Each path below is one point turned by a fixed rotation once a step. After each direction that follows a path, write how fast that rotation turns it, in degrees a step (0 if it stays still).
Each turn is a multiple of 5 degrees from 10 to 175, or 0.
Each row of a path follows its step; steps can be skipped.
Path 1:
step 0: [ -6   2  -9  19  -6   8  -5   2  -4  -5 -11 -10  15  -2 -11  -2   0   1
 -16 -13  18  -3   4  -7 -17  10  -8  -2  -1   1  15  18   9  -3 -22   6
 -10]
step 1: [ -9   0  -2 -10  17  -2   1   3 -12  15   1   7  -7   2  -4 -14 -12  -2
  -5  -4   1   9 -15   3   2  -7 -22 -14   3   3   4  -6  -6   4  34  -6
  10]
step 2: [  1  -8  20  -4  -4  -5   8   7 -12  -2   9  -5  24   0   9   0   0  -3
 -16   0  19   3  16  -8   7  -7   3   6   9 -14   4  16  -3  -9 -18   9
   0]
step 3: [ -9  20 -18 -14   0  -7  -7  -2  -4  -8   3   8 -13 -11  -4   7   7   3
 -15  -3   0   3   0  19 -19 -11  -5 -17   1 -11   6  -4  13   2  12  -5
  10]
step 4: [-11   2  24   0  17  14  -5  12 -11  -1  10   9   7  -8 -10   9  -4   6
  -9   4   0  -5  -2  -6  17   4   8   2   8  20  -3   7 -15   2 -12  15
   9]
step 5: [-13   4  -3 -10   5 -21  -5   1  19   4 -13  -1  -1   0  12  -6  -3  -8
  -6   1 -11   1 -10  14 -13  -3   4  -7   4 -10  24  22  12   5  -9  -2
  -8]
step 7: [  2  -3  -9  -6  12   8   9  11  25   1  -2   0   6   3   9 -15 -14  -8
 -18  -2  15  13   0  13   0  -5   9   5   0  -6   2   5  -1  18   3  20
  -5]
step 8: [-16   0  12   5 -21   6  -5   7 -15  13   8  10   0   1   2  -3  15  -7
  -9  -1  -8   6   7  15 -10  12 -24 -12  -6  -5  -5   0  -5  -1 -15 -13
   6]
step 9: [ 18  11 -17  -9   7  -4  10  20   1   4   0  -5   9   6 -16   0   1  -1
 -16   6  -3   8  13  -9   6  -7   4  -9   8  20   9  14  -1   5  14  14
   4]
step 10: [-13   5  10  -3   8   5  -1  -6  -4  11  18   7 -10 -16  18  -8   4  -5
   1  10   5 -11   9  13  -8   6 -12  23  13  -5  12  12  -5   3  -2 -14
   4]
step 11: [ -4  -8 -11  -1   6   5 -10  -5 -13  -6 -12 -11   2   4 -13   0   0   3
 -15  15 -13  11  13   4  -4 -13  -1 -13   3  10  16 -10   6 -13 -14  21
  -7]
step 12: [ -5   7   7  14  14   2  11  -5   0 -13   8   6 -14  -2  -1  -6   6  -8
  -2 -17   2   7 -15   0   0 -11 -13  10  12  -1  11  12 -15  28   2  -3
   8]
Speeds:
[-3 -1 -1 -2 -6  0 -2 -3 -1 -1  3 -4  4 -2 -2 -4  6 -4  3  1  2 -4 -4  6
 -7  6  2 -2  1 -3  2  1  4 -3  0  2 -1]
140
[-3 -1  0  1  2  1 -8 -1  1 -8  2  1 -4 -1  3  4  0  2  5  5 -5  3 -4 -3
 -4 -2  3  3  3  5  5  2 -1  1 -3  2 -3]
55
[ 1 -1 -3  0 -3  6 -6 -2  2 -4 -5 -2  0 -1  4  2 -2  0 -3 -3 -5  0  5  0
  4  3 -3 -5 -1 -5  4  2  3 -4 -2 -6  4]
135
[ 4  5  0 -5 -5 -3  4 -3 -5 -4 -1 -4  0  6  1  3  2  1  1 -5 -2 -1  3 -4
 -5  0  1 -3  3  0  1  2 -2  8 -2 -2  0]
115
[-3 -2 -1  6 -5 -1  1 -3  1  5 -3  5  4  1  1  2  5  4  0 -1  0  2  2  0
 -4 -8  2  0 -1  5  2 -1  8  0 -1 -1  4]
130
[ -2   4  -1  -2   3  -3   0   0   0   3  -3   2   1  -7  -5   1  -1   0
   2   2  -5 -11   6   0   1   3   2   2  -1   5   4  -1   2   4  -3  -2
  -1]
65
Path 2:
step 0: [ -1  11  13   4   2   8 -10   7   7  10   7  -4  18 -29   8  -4   2   6
   1  -5   8 -17   8  15   1   1   9  17   8   1  -9   7   1  12  17   5
   4]
step 1: [ 11   1   5  -5 -11  -8   3 -14  -3  22  19  -2 -12 -10  18  -5   4  -6
  -1  15  -7   5  -6  -7  16   6   1  -2   3  -1 -10  13  -2 -13  16 -15
  -7]
step 2: [  6  -4  -8   3  -6   7  -6  11   2  12  15   0  -5  -3  -1  -1  12  20
   6   7   9   2  12   7 -18  15  15  25   2  -4  -1 -11   0   4   6  -5
 -17]
step 3: [ -3  -1  16  10  -2   4  10   6  -9   2  13   9  -7  -8   9   3  17  -2
  -4   9   8  10  -6   0   9   4  -8   4  -3 -17   5  21 -11  21  23   5
   3]
step 5: [  5   3  15   3   7   8   0   0  -2  22  20  10   7   5 -17  10   7  16
  10   2  19  -4 -17   1 -10  -5  -5  -5   2  -3  14  -6  -8   4  15   5
   2]
step 6: [ -8  -9  13  -6   2   0   5  -3   4  -2  19   0   8 -29   8 -15  13  -4
 -16   1  -5  -5  -4   9   5  -1 -11   7  -8  13   5  -8 -16  -5   5  19
  -5]
step 7: [ 17   9  -4  -3   7   7   5  -7   2  30  10   9  -7  -2  -1 -17  -7  -2
  13   1   4  -1   5 -14  13  13   2  -3  16  -2   9 -14 -14 -10   4  10
  -1]
step 8: [ -8  -3  -7 -16  -3   0  15  -5  -5   1  18  -9   1   1  -7  14  22   7
  -8  -2   3  -8   1  10   3  -6   7  16  17  -1  -1 -15 -24   9   9   1
  -5]
step 9: [ -3   2  -4   0   6  -4   5  12  16  -2   9   6 -17 -12  15 -12  -7   2
  -1   1  -2   4   2  -6   8   7 -30  10  22  -7   9  -4  -6   7  16   5
   2]
step 10: [  0   9 -11  -6   2   8   6  -1 -11  13  10  19   7  -7   8  16  -1  -1
   3  -5  -8   7 -17  18  -3  19   6  -5  24  -1 -15 -12  -8   1   1  -1
  -1]
step 11: [ -2  12   8 -19  -1   0 -15   0   9  -4  20  -6   8  -4  11   9   4  23
  -9  -1  11   7  -4   7  -1  -4 -10   4  14  -5  19   0   6  -9  18  -5
  10]
step 12: [  6   1  16  16   4   1   4   3  18  17   5   5 -10 -26  14   9  10  -3
 -11 -11   4   6  -4  12   4  16  -9   0   7   6  -6  -5   0  -9 -11  -2
  -9]
Speeds:
[ 4  6 -5 -4 -2  0  1 -4 -8  0  2  2 -2  4  0  2  0  4  3 -2  2  0  1 -2
 -5 -3  1 -1 -2  0 -3 -2 -2 -9  1 -4  1]
120
[ 1 -3  2 -2  0 -1  1  0  1 -3 -4  1 -4 -3 -6  4  5  8  0 -3  4 -5  3  5
 -1 -3 -7  2 -2 -4  3  0  3  0  1  0 -5]
120
[ 1  3 -2  5  4  2 -2  0  4 -3 -1  6 -4 -2  0 -3 -4  0  0  1  6 -3  0 -1
  2 -1  5  6 -1 -2  4 -5  4 -2  4 -2  7]
160
[ 2  7  7  0  3 -2 -3 -5  4 -1  1  2  5 -3 -4 -4  0 -1 -2 -2  6  2 -3  2
 -4 -5  0 -4  1  4  1  3  0 -3 -6  2 -2]
55
[-2  1  4  3 -2 -2 -1 -2  0  6  0 -4  1 -2  0 -1  3  0 -4 -3 -3  1  8 -2
  5  2  6 -1 -3 -2  6 -4  0 -7  0 -2 -5]
65
Path 3:
step 0: [  0 -21 -15   5  -8  -1  19  -4  10  16 -15  14  -4   7   6 -14  -4   0
  -9  -3  -7   0   7  -5  -7  15   3   4  -3   4   3   1 -24   7   0   3
  12]
step 1: [  4   3  11  -2  15   6 -10   2  -7  -7  10  14   5 -11 -11 -13  12  -5
  -8   0  -6  -4 -18  11  17  -3  -6   7   9 -22 -15   1   1 -12   9  12
  -3]
step 2: [ 11  -4 -17 -19 -25   6   1   7  -4 -16  -6 -12  -3   6  12  -6  -7   4
   7  -5  -2  -2  -3   3  -8   0  -2   9   6  10  17  17  14  10   6   6
  -3]
step 3: [  7   2   5  -8  27   6   4 -13  -8   6  16   4  17  -1  10   6 -16  -2
  -6   0  17  15   7  -2   1  20   7 -14  -5  -2 -10  -5   4   2   1   1
   5]
step 4: [-12 -11  -7   7   5   9  17   7  11   0 -13   1 -10   6  -1  -2   5 -13
   1  11  13 -24 -16   5  -3 -17  -9 -11   7   3  -1  10   4   5 -14 -10
  -4]
step 5: [  9   4  17   3  -1   3 -11 -21 -13   7   4   0  -6  -2   3  -4  -9   0
  -7   9 -23  -4   9  -5  -7   8   1   7  15  11  -2   0  -8 -13  16 -12
 -20]
step 6: [ 10  -5 -10   2  13  -2   8  -5  12 -13  -9   6   0 -13  -8   4  -9  -4
  -1 -16 -19  -3   6   7  -6 -10   9  -2 -16 -12  14  14   1   7 -13  12
  17]
step 7: [-11   7  21 -16   7  -5 -10   6  -1  11   3  -4 -13 -13  -5 -21   1  10
   4  11  14  11  -6   1  -1   3  -3  12   5   6 -11   8  20   7   2  -4
   7]
step 8: [  0   0  -8   7 -16  -3  25  -3   4 -11 -10   6  14   9   1  -4  -3  12
   1  -1   5  17   5   8 -11  -5  13 -14   0  -2  11  -4   9  -9  -5  -5
 -26]
step 9: [  9  -6  18   5   8  -3  -9 -11   2  -1 -13   8  -2   2   5   8  -3  -7
  -8  -3  19 -10 -16 -18  -8  12   4   9 -14  -5 -19   0 -20   8   6   2
   3]
step 10: [ -8  10   2 -19  -9   1  12  -3   4  -2  14   0  -4  -4 -12   6   9 -14
  17 -12 -10 -17 -11  16  10  -9   4   3  -2  -8  10   8   1 -13   2 -18
  -8]
step 12: [ -4  -7 -19  -9  17 -13   9  -8  17   3  12   4   0  -8  -7  -1  11  10
  -8   3  13   8   1 -11  -4  -6  13  -6   4  -8  11  -5  -8  -2 -12 -18
  18]
Speeds:
[ 1  0 -2 -1  4  1 -1 -2 -3  2  3 -2  2  5  5 11  0 -7  3  3  1 -6 -3 -2
  0  1  0 -3 -2  2  2  0  3  0  1 -7 -2]
55
[-1 -4  1  2  4 -2 -2  0 -5  0  0  0  7  1  0  1  1  0 -1 -5 -3  1 -8 -3
 -4 -4  3  0  1  1 -5  1  0 -3 -9  5  3]
135
[ 6  3  1 -1 -2 -2 -1 -3  0 -6  0 -5 -1 -1 -4  3  1  0 -7 -3  0 -6 -2 -2
 -1  2 -3  2 -2  1  2  4 -2 -8  4  5  0]
90
[ 1  0  4  1  2  4 -4  4 -5 -1  4  3 -3  1 -3  1 -1  8  2  3 -2 -1  1 -7
  0  5  0 -5 -3 -4 -7  4  1 -2  2 -3 -1]
175
[-2  6  2  0  2  1  5  4 -1  8  0  4 -1 -4 -3 -3  6 -3  1 -2  2 -4 -5  3
  3 -1 -6 -3 -3  3 -3  2  3 -2  1  0  5]
120
[ 4  5 -2  0 -1 -4 -3  0  1  5 -1  5  3  3 -5  2 -4  2 -1 -6 -2  0 -2 -2
 -3  4  0 -6  4  4  4 -1  0  7  2  2 -5]
125
[ 3  5  3  6  6 -7  1  5 -1 -2 -1 -5  0  1  1  0 -1 -3  3  3 -1  3 -1  3
  1  6  1  4  4  3 -5  2 -4  3  3  0  0]
175
